Each row has a name. Each question is about the rows just above it.

Columns, left to right: C X Q J V T Y D S
[147 177  91 165  56 167 116 144  97]  (174)
[155 155  98 151  93 147 106 151 104]  (144)
[159 149 100 147 104 142 104 156 106]  (64)
[145 165 145 141  53 170 197  70 146]  (2)
[151 156  98 151  93 148 110 148 105]  (126)
[151 156  98 139  93 148 110 148  98]  (81)
[143 153 105 148  92 147 118 148 110]  (28)
[154 146 105 145 107 139 107 151 108]  (116)
Repeated in (28): -> [148]
Which column holds [ 56  93 104  53] top down? -> V
Repeated in (116): -> [107]
Which value appears more than once in (2)? -> [145]

Columns, left to right: W P E N
[197 152 166 155] = (168)
[107 120 188  83] = (39)
[102 114 124 154] = (51)
[130 128 129 134] = (72)
[197 152 185 206] = (147)
[134 158 181 118] = (103)
[ 88 128 106  44] = (163)
[ 73 118  39 163] = (82)
Which column holds [128 152] top down? -> P
Which column holds this, read top down? [152 158 128 118] -> P
[118  44 163] is in which column, read top down? -> N

Columns, left to right: F G Z B H
[132 106 106 106 106]  (102)
[132 140 118 119 140]  (24)
[130 108  87 127 108]  (54)
[131 113 134 136  72]  (98)
The value that (102) holds more than once: -> [106]
[132 132] is in which column, read top down? -> F
Repeated in (54): -> [108]
Which column holds this, read top down? [140 108  72] -> H
Repeated in (24): -> [140]
Which row holds [131 113 134 136  72]? -> (98)
Which column holds [132 130] top down? -> F

Columns, left to right: M A U K L R
[143 122 144 168 181 194] : (50)
[177 112 146 156 208 165] : (135)
[140 139 145 160 145 168] : (62)
[160 124 141 174 189 196] : (48)
[174 120 147 142 174 166] : (119)
[140 117 155 151 140 169] : (52)
[140 163 142 151 154 164] : (22)
[137 127 157 171 163 166] : (97)
[177 140] is in which column, read top down? -> M
Repeated in (52): -> [140]
Which value appears more than once in (62)? -> [145]
Which column holds [146 145 141] top down? -> U

Columns, left to right: suti dav vud kamo natul kol kanet
[ 81 163  81 154  81 183  87] : (127)
[129 128 127 128 130 126 129] : (31)
[ 83 164  76 154  85 183  89] : (23)
[127 128 126 127 129 123 130] : (16)
[ 65 178  49 171  89 171  79] : (71)
[ 81 163  79 151  90 171  90] : (69)
[130  79  90] is in which column, read top down? -> kanet
Which column holds this, read top down? [128 164 128 178] -> dav
Repeated in (16): -> [127]
[130  85] is in which column, read top down? -> natul
Which column holds this, read top down? [ 89 130  79] -> kanet
Which column holds [129  83 127  65] top down? -> suti

Columns, left to right: Rad sagiv Fote rala napov Zuz
[142 135 144 116 142 118] : (110)
[122  33 143 104 148 159] : (77)
[183  60 165  58 148 118] : (196)
[143 134 145 115 144 117] : (21)
[127  33 143 129 145 117] : (88)
[144 134 145 120 150 117] : (3)
[139 135 141 121 142 119] : (76)
[127  33 143 104 148 159] : (157)
[141 131 142 127 150 118] : (122)
[149 130 149 149 149 120] : (146)
The value that (146) holds more than once: -> [149]
[135  33  60 134  33 134 135  33 131] is in which column, read top down? -> sagiv
Which column holds this, read top down? [117 119] -> Zuz
Which column holds this, read top down? [142 122] -> Rad
The value that (110) holds more than once: -> [142]

Columns, left to right: tefus kobiv zudos sapir ter niso mazu paf
[150  99 114 114  89  88 204 114] = (40)
[ 69  44 193 106  61  70  61 155] = (30)
[139  59 103  96 185 102 185 142] = (18)
[108 115 115 120 162 115 131 138] = (123)
Repeated in (18): -> [185]
Which column holds [ 70 102] top down? -> niso
Which column holds this, read top down? [ 70 102 115] -> niso
Repeated in (40): -> [114]
The value that (123) holds more than once: -> [115]

Columns, left to right: kuv bedok Betu linet
[228 133 167  27] = (38)
[121 121 121 121] = (44)
[111 130 127 139] = (89)
Which column holds [ 27 121] top down? -> linet
[167 121] is in which column, read top down? -> Betu
Which column holds [121 139] top down? -> linet
Repeated in (44): -> [121]

Columns, left to right: Vit nuta zon mez Tudug
[48 48 48 48 98] : (99)
[204  37 143  91  90] : (120)
[ 99  99 151  99  99] : (94)
[208  66 144 111 101] : (106)
The value that (94) holds more than once: -> [99]
[48 48 48 48 98] is in which row? -> (99)
Which value appears more than once in (99)? -> [48]

